In the data rows, 128 means zero.
Here are some points:
np.array([64, 110, 139, 85, 159, 93, 130, 180])
np.array([98, 112, 145, 137, 130, 122, 142, 142])
np.array([92, 145, 152, 129, 140, 152, 129, 162])
np.array([97, 119, 152, 135, 135, 90, 133, 173])
np.array([96, 105, 150, 139, 204, 117, 131, 191])
np.array([121, 150, 132, 143, 170, 148, 125, 125])
np.array([156, 140, 117, 147, 127, 130, 125, 127])
np.array([83, 101, 158, 104, 134, 77, 144, 170])
np.array([146, 169, 142, 134, 152, 175, 117, 123])
np.array([67, 100, 127, 99, 175, 77, 128, 193])
np.array([125, 149, 144, 119, 94, 119, 112, 73])
np.array([150, 108, 118, 147, 127, 143, 146, 110])
np.array([141, 162, 133, 125, 127, 134, 122, 108])
Then 16 other points, each followed by its number:
np.array([134, 129, 123, 129, 155, 134, 122, 146]) 0
np.array([146, 120, 91, 104, 94, 123, 121, 101]) 1
np.array([125, 112, 148, 121, 147, 139, 117, 126]) 2
np.array([126, 115, 118, 153, 109, 110, 177, 145]) 3
np.array([143, 136, 146, 142, 87, 133, 114, 111]) 4
np.array([111, 120, 100, 132, 122, 110, 132, 125]) 5
np.array([136, 113, 135, 144, 118, 90, 109, 100]) 6
np.array([125, 121, 120, 138, 103, 123, 139, 114]) 7
np.array([143, 133, 143, 126, 113, 125, 140, 123]) 8
np.array([68, 99, 128, 76, 173, 87, 115, 175]) 9
np.array([111, 151, 137, 144, 167, 147, 144, 180]) 10
np.array([121, 145, 140, 141, 177, 145, 126, 134]) 11
np.array([112, 137, 132, 120, 171, 131, 123, 174]) 12
np.array([140, 111, 116, 104, 122, 103, 113, 85]) 13
np.array([138, 127, 127, 152, 162, 144, 118, 114]) 14
np.array([102, 64, 101, 108, 119, 73, 135, 168]) 15
Which of these numbered points is nearest to each point below, ignoring the direction in which the first points spread most? Its number follows each.
np.array([116, 121, 116, 104, 123, 94, 114, 109]) > 13
np.array([128, 156, 157, 136, 182, 149, 122, 131]) > 11
np.array([120, 169, 156, 130, 155, 164, 125, 132]) > 11
np.array([187, 129, 133, 176, 141, 158, 95, 92]) > 14
np.array([140, 149, 132, 146, 120, 150, 143, 155]) > 10
np.array([83, 94, 116, 94, 144, 74, 120, 153]) > 13
np.array([100, 114, 159, 125, 103, 68, 140, 156]) > 4
np.array([157, 166, 138, 142, 142, 183, 121, 116]) > 12
np.array([97, 131, 98, 75, 160, 125, 130, 144]) > 9
np.array([152, 122, 143, 140, 73, 93, 137, 105]) > 4
np.array([210, 130, 77, 147, 57, 153, 102, 28]) > 15
np.array([148, 132, 132, 157, 105, 145, 127, 91]) > 7
